In the rows, 128 means zero.
First come named turns, each shown by rows before and after it. For each pair of rows after them, which turns, in which order, take the first row to the second? The first pair is done for you.
C (before -> after):
[135 136 136 158 102 122 147 119  66 126 143 112 105 127 133 125 122 147
 125 129 118 128 123 145 129 117 132 129 138 193 104 133  99 101  92 138
  89  90 146 123 134 104 137 150] -> [140 144 134 164  94 124 144 119  68 131 151 116 103 137 125 119 123 144
 132 131 113 131 129 157 122 121 136 127 136 191 111 131 100  92  91 142
  98 104 147 118 132 106 133 143]
[147 127 120 157 101 148  93 117 154 167 158 173 100 154  86 114 138 119
 177 122 107 105 133 111  90 111 122 117 138 121 151 113 163  86 136 141
 124 174 126 138 100 153 114 143] -> [140 124 126 147 104 152 100 124 154 174 134 172 106 143  87 132 132 117
 180 127 116  99 135  80 100 103 108 119 130 116 149 102 165 101 146 125
 120 158 124 166  98 154 106 152]
[113 125 132 132 158 134 134 151 110 118 127 122 130 128 125 153 127 119
 110 125 131 109 116 126 131 123 140 121 136 126 120 158 133 117 136 129
 117 114 140 101 132 105 119 140] -> [115 128 130 136 156 132 132 148 111 118 136 123 129 134 122 147 128 119
 111 123 131 112 117 136 128 124 143 120 136 127 122 162 134 112 134 135
 119 120 141  94 132 106 120 135]
[126 157 138 146 111 147 158 127 133 143 121 116 139  97 121 172 106 126
 170 135 133 154 133  83 127 121  95 116 118 102 131 102 141 151 147  96
 183 128 121 159 125 119 108  99] -> [118 141 138 139 127 142 161 122 128 131 112 111 143  79 137 177 106 130
 152 131 139 150 119  73 141 117  97 120 128 108 116 111 134 165 146  89
 166 102 121 161 128 114 117 108]
L (before -> after):
[121 111 124 156 161 125 132 107  81 100 125 113 129 120 186 148 133 136
  95 148 168 123 139 103  99 126 108 109 190 136  92 149 166 123 121 114
  94 107 152 106 126 126 112 155] -> [130 143  98 147 133 124  98  89 108 104 173 127 113 129 160  99 145 160
 134 147 157 135 134 182  75 135 124 126 161 126 136 127 151 119 118 148
 140 158 118  96  89 163 141  98]
[141 129 101 106 114 108 153  84 109 108 136 159 103 112 119 116 143 127
  90 139 111 152 115 142 108 175 138 124 136 132 102 130 116 129 114 139
 135 131 142 117 145 118 104 120] -> [145 140 110 114 102 116 159  96 110 121 130 166 103 126 108 123 139 116
 103 143 111 153 131 131 100 176 129 118 128 125 112 120 126 118 120 137
 143 148 148 125 147 116  88 125]
[ 69 116 158 106 117 149 114 112 168  87 128 140 147  77 147 119 107 119
 158 103 112 139 104  92 114 114 106 169  61 148 118 135 113 150 121  91
 113  72 101 147 107 169 126 124] -> [ 77 137 162 114  96 160 111 122 175 104 129 150 144  97 128 117 104 112
 184 109 108 140 122  97 100 117 100 162  45 138 138 119 123 136 127  93
 135 103 102 154 102 174 108 116]
B (before -> after):
[135 114 112 116 132 110 116 132 115 119 143 136 134 120 141 101 134 143
 128 127 121 134  99 144 128 124 126 142 112 133 129 126 113 127 123 130
 137 111 112 131 114 134 160 111] -> [136 126 130 122 120 125 133 154 112 142 112 138 140 134 130 127 123 126
 147 138 128 129 122 100 127 121 104 129 101 121 135 106 131 120 138 112
 142 119 122 161 121 128 125 127]
[132 120 121 140 126 110 124 128 132 122 150 134 129 131 113 107 139 132
 117 114 117 135 130 155 117 136 141 136 145 139 127 139 121 114 112 142
 129 140 132 103 137 118 130 119] -> [135 137 131 139 110 124 129 142 135 145 131 140 130 141  98 121 129 125
 143 125 121 134 147 132 109 133 124 131 125 123 143 113 132 110 125 131
 144 155 132 133 131 124 108 122]
[133 145 116 107 119 137 105 115 144 140 132 130 125 133 107 115 128 146
 164 130 135 136 123 141 132 134 127 135  92 122 157  97 121 140 137 131
 147 138 108 154 112 155 131 109] -> [130 116 141 131 142 136 140 133 115 133 101 119 137 139 132 153 120 119
 123 126 139 129 131  78 148 130 120 115 127 136 116 129 137 128 134 110
 106 102 149 144 155 113 100 161]
N (before -> after):
[142 109 106 130 125 127 100 115 152  94 195 153 137 153 129  89 112 142
 101  85 106 150 158 149 119 114 129 116 155 129 142 113 141  96 156 129
 112 139 107 127 133 159 136  84] -> [147 121 118 139 112 138 111 129 148 110 182 158 139 169 118 101 106 129
 116  91 107 149 177 130 113 114 116 106 146 121 147 102 154  84 163 123
 121 153 116 139 138 155 110  93]
[ 88  71 115 124 166 157 101 135 102 111 111 148 121  98 143 131 131 139
  98 141  82 102 104 124 157 137 121 166 162 100 105 138 131 168 113 148
 129 152 114 115 138 149 148  94] -> [ 98  78 130 158 152 163 119 151  90 120 113 153 122 135 137 141 128 112
  97 143  72 103 131 112 140 142 120 144 175 102 105 149 152 130 110 151
 129 175 144  95 163 128 116 114]
[135 138 121 128 112 157 116 144 146 121 137 150 129 122  87 125 146 134
 150 122 118 129 110 116 109 146 113 135 135 113 155 124 117 116 154 131
 159 173 139 129 122 131 127 104] -> [131 129 113 118 122 150 108 131 150 109 146 146 128 108  94 115 151 145
 140 118 118 128  94 132 116 146 121 144 140 118 150 130 106 128 149 135
 155 160 131 124 116 135 147  97]
Now pairs of rows:
Between the rows of a pair lie two turns.
[111 136 140 130 125 133 141 138 128 134 110 127 128 116 130 136 128 129
 128 135 131 127 134 101 141 133 117 124 129 124 115 121 119 128 146 118
 126 123 129 144 123 133 123 143] -> [111 126 135 132 134 124 139 130 127 120 121 122 127 111 140 127 134 132
 112 129 128 128 124 115 145 135 127 128 143 134 105 136 113 130 136 126
 117 114 131 127 127 128 138 144] => C then C
[129 124 120 128 137 118 131 126 135 121 133 131 135 124 130 121 130 143
 136 124 133 126 130 147 132 131 130 135 125 124 130 131 120 132 123 135
 130 129 121 126 123 138 139 124] -> [134 124 127 143 134 120 141 133 125 125 131 131 135 136 132 128 128 130
 130 126 129 127 140 136 129 134 128 126 133 126 128 139 131 119 121 132
 124 132 137 116 138 126 122 138] => N then L
[131  72 129 131 131 121 121 129 115 130 121 145 147 132 156 131  98 118
 101 111 117  82 134 131 133 114 133 165 120 142 129 112 125 121 127 128
 141 147 144 132 144 139 157 130] -> [134  77 127 137 126 121 119 130 116 131 130 146 145 139 152 125 100 119
 105 111 114  83 135 140 126 118 134 165 119 142 132 111 126 114 125 134
 146 156 145 126 144 141 156 126] => C then C
[114 145 154 113 129 121 131 121 130 146 116 121 152 136 138 120 117 108
 115 132 105 134 156  97 146 109 119  78 139 120 107 147 128 129 148 135
 141 117 171 119 130 133 102 142] -> [119 161 147 113 112 125 121 119 139 152 131 129 147 145 123 106 120 111
 135 133 100 138 161 119 134 113 121  80 127 113 124 135 128 124 149 145
 160 140 162 118 119 147 103 124] => L then L
[161 157 114 157 147 121 118 126 101 123 112 152 141 143 135  97 113 114
 115 145 104 107 138 122  97 120 131 124 143 145 149  91 170  84  94 141
 119 168 125  78 127 129 126 124] -> [157 151 105 149 154 114 108 115 105 113 121 150 138 132 140  86 118 125
 108 141 102 108 124 139 103 121 139 131 147 151 143  98 160  95  90 147
 115 160 116  71 121 134 146 116] => L then L
[135  89 121 146 157 110 134 136 118 119 130 122 143 118 123 127 130 134
 111 133 134 119 118 130 131 103 114 119 120 139 123 133 114 134 128 126
  88 127 152 111  96 139 144 134] -> [141  96 130 160 149 116 142 146 116 127 127 124 145 134 117 135 126 122
 115 136 131 119 131 123 123 104 109 110 120 136 127 133 125 119 130 125
  91 138 162 109 103 131 125 141] => N then C
[ 99 100 107 105 109 138 111 142 136 136 122 168 140 126 141 109 134 143
 134 140 129 134 110 132 133 142 120 144 125 155 131 131 101 168 127 130
 117 142 106 102 108 123 136 124] -> [ 98  99 118 108 110 144 124 153 129 145 101 166 145 127 141 130 128 132
 133 143 133 131 117 101 138 137 107 136 126 153 125 129 111 168 133 115
 109 134 116 117 119 115 118 141] => B then C
[127 131 120 127 134 121 120 134 140 133 107 129 140 129 120 133 109 144
 135 133 113 142 125 134 138 129 132 120 113 133 128 114 129 137 126 120
 135 127 103 144  97 136 138 125] -> [133 138 125 135 127 126 123 140 138 139 109 131 138 142 114 134 107 136
 140 133 110 142 135 131 129 131 131 114 113 132 132 114 138 125 127 121
 139 141 112 140 102 132 125 128] => N then B
[136 113 101  99 139 128  96 107 127 104 156 134 126  96 129 110 128 145
 104 108 130 144 105 167 146 123 139 156 117 133 132 132 113 152 123 141
 130 136 106 125 105 147 175  79] -> [144 135 104 105 119 138  95 116 130 120 158 143 122 114 110 107 124 139
 126 113 126 147 123 175 130 127 133 151 101 123 151 117 124 136 129 147
 150 166 105 130 100 153 160  71] => C then C
[142 168 117 150 106 130 116 142 100 134 146 117 111 112 110 123 170 121
 150 126 141 103 116  98 113 132 144 130 114 131 142 140 162 121 121 141
 115 171 143 136 134 138 120  96] -> [142 161 111 150 114 122 111 132  99 124 158 113 109 107 118 115 176 127
 138 122 140 104 107 113 117 135 152 135 121 138 135 151 156 122 114 148
 109 163 142 123 135 137 134  92] => B then B
[119 117 110 107 134 119 116 112 145 122 124 129 125  96 128 115 130 156
 130 126 137 135 119 139 139 122 122 147 112 131 129 126 111 154 135 120
 128 117  88 151 106 144 150 116] -> [117 100 115 120 148 113 128 112 130 108 123 121 128  99 145 123 132 147
 103 120 132 133 116 126 144 124 129 139 136 144 107 153 114 147 127 118
 104  98 108 131 129 123 148 137] => B then N
[127 139 118 103 105 127 110 122 150 142 138 137 133 118 104 128 114 153
 161 134 130 125 122 135 129 122 118 144 106 109 145  89 118 152 145 137
 154 140  96 163 104 162 135 106] -> [135 146 138 130  94 135 131 145 137 157 124 139 136 147  97 148 108 128
 163 138 127 125 152 104 119 123 108 124 113 105 142  90 142 123 149 129
 153 155 124 159 128 142  96 131] => N then B
[123 128 126 109 128 140 134 135 130 128  96 136 131 115 119 138 127 125
 142 139 143 111 122  96 129 112 125 140 109 122 130 111 120 142 153 117
 130 110 118 163 118 136 132 118] -> [132 119 133 150 128 133 145 138 113 120 122 135 128 149 130 133 134 104
 114 127 126 118 135 111 113 124 144 122 143 139 113 150 133  99 133 133
 116 123 154 104 150 107 118 137] => N then N
[165 137 146 116 107 123  99 141 166 163 143 124  99 175 116 121 124 128
 143 135 112 127 135 122 135 113  93 148  98 122 165 121 103 111 145 130
 135 163 111 137 134 141 113 110] -> [151  94 150 115 146 107 115 134 145 135 130 107 105 152 153 137 127 127
  88 124 117 120 112  94 162 107 101 147 137 144 119 161  94 125 134 119
  86 108 131 117 161 112 124 143] => L then C
[116  97 139 154 175 127 106 141 123 108 158  89 149 137 183 115 160 153
 109 112 114 141  89 194 129 129 111  87 167 168 123 139 111 135 139 140
 113 110 116  94 133 106 135 157] -> [117 102 159 168 170 140 127 163 112 123 131  91 154 155 178 144 149 131
 113 120 118 136 111 150 126 125  95  71 168 163 119 133 132 123 146 122
 109 113 137 109 152  90  98 183] => L then L
[115 178 136  94  73 137 148 117 163 118  95 161  90  73 130 181 118 135
 111 143 118 119 127 102 144 140 124 127 136  76 150 120 134 148 150 160
 129 138  93 200 121 180  96 118] -> [129 194 142 127  53 138 150 125 158 124 122 170  83 113 118 170 122 120
 116 141 102 125 150 125 118 152 132 113 144  78 162 130 148 106 141 178
 143 178 114 163 135 170  80 118] => N then L
[118 117 112 120 126 125 131 117 139 112 126 131 130 115 128 125 124 146
 133 124 115 131 133 137 135 127 130 134 128 120 121 130 125 139 127 129
 127 128 138 127 118 137 132 120] -> [116 113 115 125 129 124 138 122 134 110 119 129 132 116 131 132 122 141
 127 123 114 129 135 127 138 128 128 130 134 124 114 137 128 137 126 123
 118 123 147 127 124 129 126 130] => B then B
[117  99  99 124 169 113 109 110 143 126 102 129 126 101 145 140 116 148
 109 115 110 103 102  89 147 138 149 111 126 143  87 134  95 135  93 116
 127  93 124 111 131 121 168 118] -> [130 118 124 156 146 127 132 138 131 151  92 135 127 143 126 161 106 115
 125 122 103 103 142  62 126 141 136  87 124 134  96 128 125  95  98 110
 136 126 155 107 153 103 117 142] => L then B
[134 141 143 146 120 115 144 144 121 137 117 137 130 138 125 138 126 113
 128 137 113 134 160  98 115 131 116 112 135 133 130 130 143  95 136 124
 133 139 155 124 149 111  93 160] -> [119 134 123  96 134 110 123 123 140 129 103 132 133  86 130 132 126 146
 135 138 129 130 125 106 139 121 113 140 114 128 133 106 114 150 145 114
 136 108 111 167 112 142 134 132] => N then L
[137 129 142 136 126 140 134 126 123 133 130 123 134 139 120 135 133 110
 123 139 120 138 120 125 115 118 135 110 128 139 139 128 154 116 122 130
 125 135 148 130 151 122 112 139] -> [139 137 137 129 120 141 126 125 130 139 135 126 133 139 111 127 133 116
 136 143 118 139 119 138 109 120 136 114 117 133 149 118 151 119 124 134
 137 146 138 136 140 133 116 126] => B then B
[116 147  93 140 132 107 158 151 115 146 139 131 110  97 171 119 161 159
  93 104 132  93 174 111 114 109  93 141 143 125 125 119 137 137 121 113
 154 121 127 133 160 107 146 141] -> [118 156  94 139 124 112 157 154 119 154 135 134 109 100 164 120 160 158
 105 110 135  95 180 109 109 107  87 141 132 118 134 107 138 138 126 112
 164 128 123 145 154 111 139 137] => B then B
[140 137 130  99 141 130 132 124 141 152 118 130 110 131 131 139 155 139
 143 151 141 125 127 125 148 119 132 143 126 141 120  89 122 123 130 118
 139 144 123 159 119 129 137 119] -> [143 142 133 105 136 134 137 129 139 156 118 132 110 139 128 141 154 135
 147 153 137 125 135 123 143 120 131 139 126 140 123  89 126 115 131 120
 142 152 128 158 122 127 128 122] => N then B
[118 102 153  83 150 112  98 122 129  98 121 108 130 137 142 122 128 113
 114 128 132 149 118 127 146 108 124 137 131 126 121 147  97 167 137  92
 115 110  98 128 101 143 148 152] -> [134 110 169 127 135 116 115 138 114 107 136 114 127 183 133 124 128  86
 111 125 117 155 146 129 122 117 130 115 146 129 120 166 122 118 129 103
 118 141 134  89 129 118 115 169] => C then N
[115 141 143 126 125 144 129 154 129 153 106 133 137 140 125 138 122 126
 155 139 149 127 142  85 125 118 106 115 122 102 128 107 140 124 145 113
 138 129 145 162 127 140  92 149] -> [114 110 126 144 148 117 121 126 119 116 153 123 130 137 154 108 139 136
 103 119 134 135 115 135 127 129 144 121 164 131  99 162 123 113 117 138
 110 111 155  92 143 125 131 147] => N then N
[127 131 130 118 123 130 132 133 146 137 108 131 136 118 133 135 117 131
 126 130 134 122 119 116 138 113 117 124 129 115 126 113 127 128 130 116
 119 118 124 143 124 141 125 129] -> [129 136 123 116 118 130 124 126 152 136 123 134 134 118 127 123 121 138
 133 128 130 125 116 138 132 116 124 128 125 113 134 113 125 126 129 126
 130 130 117 136 117 148 136 115] => C then L
[118 109 134 114 143 123 131 132 119 132  95 123 138 115 142 146 114 135
 122 142 133 122 117 107 147 111 120 141 126 133 111 134 129 146 132 120
 119 104 130 146 134 115 123 142] -> [121 125 131 108 128 130 123 133 130 143  95 130 134 118 129 141 113 140
 144 149 135 122 121 113 141 110 115 144 107 122 127 114 129 148 139 120
 136 121 120 161 121 127 122 129] => B then B
[125  86 135 111 153 138 113 124 112  93 181 110 149 167 139 118 144 139
  70 126 151 127  73 135 153 126 164 128 149 141 104 183 124 112 104 150
  83 153 135  98 159 100 147 155] -> [118  83 126  92 158 136 104 115 119  90 177 108 148 148 140 112 144 156
  73 128 160 125  59 140 161 122 163 139 140 139 108 173 113 134 107 148
  85 143 116 116 142 114 165 141] => N then L
[133 117 138 139 122 113 107  99 113 113 169 131 128 135 136 115 142 153
 101 120 111 121 124 143 126 140 141 126 140 126 123 156 123 122 106 154
 108 127 153  86 150 123 140 121] -> [135 138 161 138 103 136 127 132 112 148 121 136 135 149 118 153 124 133
 135 137 124 114 156  82 125 131 106 110 114 104 137 118 148 120 130 126
 120 139 160 138 152 121  91 139] => N then C
[128 103 131 135 159 109 120 114  99 113 162 116 126 110 162 129 103 128
  83 110 141 115 102 120 132 120 140 135 142 161 103 153 101 125 119 142
 110 118 129 109 136 123 150 143] -> [142 127 130 152 134 114 112 117 105 128 189 128 116 141 140 110 107 121
 108 112 129 124 121 152 105 130 145 130 130 153 131 144 110  96 116 161
 138 165 129  91 131 132 140 125] => C then C
[105  80 148 148 148 115 137 133 113 106 118 130 132 103 154 135 120 117
  89 102 147 109 119 105 164 115 144 139 154 148  95 170 121 145 126 107
  94  86 138 105 130  99 127 156] -> [124 113 131 166 113 116 112 123 130 115 178 148 114 140 126  86 132 123
 120  99 125 125 132 186 125 134 167 140 142 143 133 164 121 109 116 147
 137 152 129  64 113 121 138 111] => B then N
[153 137 161 148  92  96 119 100 109 145 126 149 127 164 102 135  89 106
 162 157 146 115 139 124 130 112 108 105 130 105 129 100 132 108 113 127
 157 145  88  72 132  81  72 160] -> [152 140 146 138  92  89 101  84 118 138 149 152 120 158 100 111  95 122
 164 153 142 119 126 162 126 116 119 117 124 108 138  99 119 115 108 142
 167 152  72  62 117  96  96 136] => B then B
[152 150 104 137 113 128 127  97 144 143 139 142 141 116 127 110 131 139
  98 131 107 128 111 161 142 130 126 132 145 130 118 143 131 165 100 158
 124 104 126 144 129 154 159  78] -> [158 165 129 150  99 146 150 126 139 171 103 145 150 137 112 144 118 114
 116 143 113 124 142 108 137 127 100 112 133 117 121 125 156 150 113 136
 129 115 145 172 142 141 112 104] => C then B
[135 123 120 136 135 125 111 120 129 114 153 137 122 120 133 103 137 137
 126 120 121 135 119 172 118 131 156 131 125 132 128 147 120 131 114 148
 130 138 126 113 121 124 150 111] -> [140 137 145 151 120 144 135 150 119 141 116 141 130 142 119 138 123 110
 144 133 126 130 152 117 113 126 131 112 114 122 132 128 146 114 127 127
 133 149 147 141 135 110 101 138] => C then B
